In the data rows, 50 means zero.
Here are some points:
tensor([17, 47, 51, 67, 40, 93, 39, 56, 56, 52, 43, 32, 56, 64, 59, 47])
tensor([77, 55, 50, 75, 82, 73, 15, 46, 65, 29,  0, 38, 47, 32, 52, 49])
tensor([64, 49, 49, 69, 48, 99,  0, 61, 99, 52, 38, 32, 47, 37, 60, 46])
tensor([37, 54, 49, 63, 33, 57, 54, 38, 57, 27, 27, 32, 47, 38, 51, 47])
tensor([ 0, 46, 54, 65, 32, 89, 91, 58, 10, 50, 65, 56, 57, 56, 52, 31])
tensor([49, 72, 48, 63,  0, 54, 32, 41, 46, 52, 11, 40, 47, 54, 48, 29])
tensor([78, 46, 70,  0, 57,  0, 93, 52, 63, 39, 99, 65, 47, 60, 39, 58])
tensor([60, 56, 55, 81, 77, 97, 21, 60, 99, 60, 43, 32, 47, 40, 62, 53])
tensor([38, 48, 48, 34, 91, 69, 69, 63,  5, 57, 53, 77, 47, 63, 53, 29])
tensor([37, 45, 74, 72, 41, 47, 87, 58, 37, 53, 10, 48, 53, 54, 53, 44])
tensor([41, 38, 37, 75, 60, 37,  3, 54, 25, 56, 59, 43, 47, 35, 75, 79])
tensor([40, 45, 71,  0, 60, 45, 34, 42, 69, 32, 75, 32, 47, 60, 49, 57])
tensor([41, 50, 54, 63,  0, 54, 72, 58, 66, 52, 65, 32, 52, 45, 21, 33])
tensor([48, 59, 49, 48, 49, 54, 23, 32, 41, 34,  0, 39, 62, 49, 45, 49])
tensor([50, 58, 52, 40, 46, 76,  7, 44, 69, 61,  6, 40, 47, 52, 51, 53])
tensor([36, 60, 38, 72, 62, 40,  0, 52, 48, 31, 16, 32, 47, 31, 75, 25])
tensor([38, 53, 49, 73, 23, 71, 90, 56, 64, 42, 29, 32, 55, 57, 50, 47])
tensor([75, 48, 53, 17,  0,  0, 55, 52, 56, 53, 99, 59, 47, 41, 28, 53])
tensor([54, 45, 69, 81, 71, 41, 89, 59, 69, 50, 31, 44, 47, 61, 53, 25])
tensor([63, 44, 54, 44, 76, 50, 65, 58, 45, 63, 54, 53, 47, 60, 58, 37])
tensor([39, 49, 57, 80, 77, 67, 64, 44, 14, 61, 57, 48, 47, 56, 51, 60])
tensor([41, 48, 43, 38, 44, 68, 60, 53, 57, 45, 60, 40, 47, 58, 58, 28])
tensor([40, 44, 73, 99, 58, 40, 71, 53, 54, 56, 17, 32, 47, 58, 55, 49])
tensor([60, 46, 34,  0, 80, 44, 86, 60, 35, 52, 79, 99, 47, 55, 54, 56])
tensor([60, 48, 51, 89, 57, 41, 65, 53, 76, 36, 12, 36, 47, 34, 53, 35])
tensor([43, 52, 40, 28, 44, 38, 60, 30, 52, 53, 37, 43, 47, 37, 45, 60])
tensor([56, 49, 77, 18, 48, 45, 76, 63, 62, 60, 19, 69, 47, 58, 56, 19])
tensor([41, 78, 52, 50, 55, 40,  0, 38, 23, 59,  0, 41, 72, 50, 66, 55])
tensor([15, 48, 51, 99, 87, 64, 63, 50,  2, 51, 54, 56, 47, 62, 56, 29])
tensor([80, 62, 53, 64, 53, 50, 22, 48, 54, 60, 22, 35, 68, 31, 45, 51])
tensor([94, 48, 10, 77, 59,  0, 54, 32, 41, 48, 90, 99, 47, 31, 40, 62])
tensor([47, 45, 31, 27, 55, 62, 40, 46, 45, 45, 48, 92, 47, 45, 48, 50])
tensor([20, 45, 51, 68, 64, 99, 52, 60, 24, 50, 40, 55, 47, 52, 61, 47])
tensor([93, 33, 11, 86, 55,  0, 62, 60, 20, 58, 99, 96, 47, 26, 39, 61])
tensor([68, 50, 50, 56, 41, 67, 18, 59, 50, 61, 22, 39, 65, 69, 49, 49])
tensor([43, 50, 48, 55, 48, 84, 27, 55, 75, 61, 75, 32, 55, 37, 58, 54])
tensor([60, 48, 61, 29, 67, 48, 57, 57, 49, 61, 18, 56, 47, 64, 56, 73])
tensor([38, 55, 63, 67, 66, 53, 60, 16, 80, 42, 13, 32, 47, 57, 31, 33])
tensor([13, 47, 50, 72, 38, 99, 83, 58, 12, 54, 62, 59, 54, 54, 64, 49])
tensor([60, 50, 68, 10, 60, 50, 55, 58, 38, 69, 18, 53, 47, 59, 53, 71])
Here are 12 more points, each followed by its number:
tensor([56, 52, 52, 74, 67, 59, 37, 66, 35, 53, 93, 53, 47, 52, 48, 57]) 0
tensor([20, 48, 51, 71, 55, 99, 12, 52, 19, 48, 69, 60, 47, 35, 69, 45]) 1
tensor([22, 54, 50, 25, 46, 44, 47, 58, 36, 53, 46, 46, 47, 55, 63, 38]) 2
tensor([64, 48, 69, 17, 43, 47, 92, 58, 57, 64, 20, 68, 47, 63, 58, 21]) 3
tensor([40, 50, 53, 55, 47, 99, 42, 58, 89, 56, 45, 32, 47, 83, 48, 38]) 4
tensor([65, 53, 52, 93, 62, 99, 33, 49, 68, 35, 29, 32, 55, 32, 57, 56]) 5
tensor([74, 56, 46, 37, 55, 59, 27, 46, 61, 64, 54, 32, 65, 92, 40, 51]) 6
tensor([62, 48, 67, 30, 52, 46, 61, 59, 32, 59, 12, 52, 47, 58, 53, 73]) 7
tensor([61, 41, 35, 99,  0, 28, 25, 63, 20, 64, 39, 32, 47, 31, 58, 52]) 8
tensor([48, 53, 47, 79, 85, 58, 66, 56, 91, 38,  2, 36, 47, 55, 50, 43]) 9
tensor([74, 44, 63,  3, 70,  0, 58, 30, 78, 42, 99, 46, 47, 52, 43, 99]) 10
tensor([61, 53, 53, 99, 58, 40,  0, 47, 29, 55, 47, 32, 47, 38, 58, 51]) 11
Which two of these numbered points are nearest to each point below, looking only along the 2 directions in which the first points spread most? Their numbers follow each, nearest first.
tensor([58, 46, 52, 97, 54, 38, 54, 43, 77, 28, 11, 32, 47, 60, 46, 13]) > 9 4
tensor([80, 45, 54,  0, 57,  3, 53, 46, 48, 45, 99, 60, 47, 31, 45, 63]) > 10 0
tensor([84, 59, 53, 64, 65, 32, 25, 47, 89, 52, 99, 32, 47, 33, 39, 51]) > 6 7
tensor([52, 52, 58, 54, 71, 93, 50, 50, 85, 37,  0, 39, 47, 52, 60, 53]) > 5 9
tensor([ 1, 46, 29, 51, 53, 61, 57, 48,  3, 22, 18, 50, 47, 28, 54, 51]) > 1 2
tensor([40, 47, 54, 45, 40, 78, 22, 63, 61, 47, 28, 37, 47, 48, 50, 46]) > 9 11
tensor([37, 48, 66, 53, 43, 98, 40, 60, 33, 48, 13, 52, 47, 54, 62, 60]) > 4 1
tensor([99, 64, 35, 69, 87,  0, 25, 56, 23, 57, 99, 86, 47, 50, 56, 65]) > 10 0
tensor([81, 59, 50,  0, 59,  0, 32, 61, 20, 58, 99, 52, 47, 51, 66, 64]) > 10 0
tensor([91, 56, 57, 81, 58, 50, 52, 61, 99, 57, 96, 32, 47, 40, 48, 53]) > 6 7
tensor([41, 62, 54, 94,  0, 46, 11, 40, 29, 57, 84, 32, 49, 27, 49, 51]) > 8 7
tensor([39, 48, 56, 44, 66, 36, 37, 43, 69, 38, 77, 32, 47, 29, 52, 59]) > 6 7
tensor([16, 47, 52, 66, 35, 98, 67, 63, 24, 48, 45, 55, 52, 52, 62, 48]) > 1 2
tensor([83, 48, 19,  1, 60,  7, 71, 60, 30, 60, 84, 99, 47, 36, 47, 61]) > 10 3
tensor([69, 48, 49, 25, 80,  1, 54, 46, 50, 57, 99, 54, 47, 32, 47, 52]) > 10 0
tensor([69, 59, 56, 60, 59, 42, 30, 35, 52, 43, 39, 32, 64, 31, 44, 49]) > 6 11
tensor([65, 60, 50, 54, 63, 58, 17, 49, 46, 58, 13, 38, 60, 32, 46, 52]) > 11 8
tensor([57, 45, 66,  6, 66, 37, 78, 57, 64, 62, 21, 70, 47, 64, 52, 19]) > 0 3
tensor([63, 47, 65,  0, 66, 19, 42, 52, 76, 44, 88, 46, 47, 38, 48, 91]) > 10 6
tensor([37, 48, 65, 99, 88, 60, 58, 61, 19, 55, 10, 55, 47, 54, 50, 45]) > 1 4
tensor([58, 47, 34, 56,  0, 25, 49, 54, 50, 60, 46, 49, 47, 39, 41, 51]) > 6 7
tensor([62, 48, 38,  0,  0, 31, 57, 60, 59, 63, 40, 53, 47, 42, 40, 52]) > 6 7
tensor([23, 48, 56, 66, 29, 99, 59, 65, 41, 54, 39, 45, 51, 54, 63, 55]) > 1 4
tensor([54, 48, 40, 95,  0, 38, 53, 46, 45, 58, 36, 32, 47, 35, 26, 53]) > 8 7
tensor([50, 60, 51, 46, 55, 43, 24, 32, 48, 28,  0, 38, 47, 53, 44, 51]) > 11 8
tensor([66, 43, 53, 99, 94, 48, 31, 56, 58, 55, 53, 32, 55, 34, 52, 50]) > 8 11
tensor([64, 52, 52, 65, 65, 42, 40, 58, 87, 60, 97, 32, 47, 61, 41, 48]) > 6 7
tensor([22, 46, 53, 71,  2, 75, 64, 59, 65, 52, 48, 32, 54, 53, 54, 40]) > 1 4
tensor([74, 29, 53, 99, 72, 44, 23, 44, 46, 29, 30, 32, 65, 26, 53, 54]) > 11 8
tensor([44, 48, 67, 99, 82, 69, 65, 57,  7, 55, 27, 62, 47, 59, 58, 47]) > 1 2
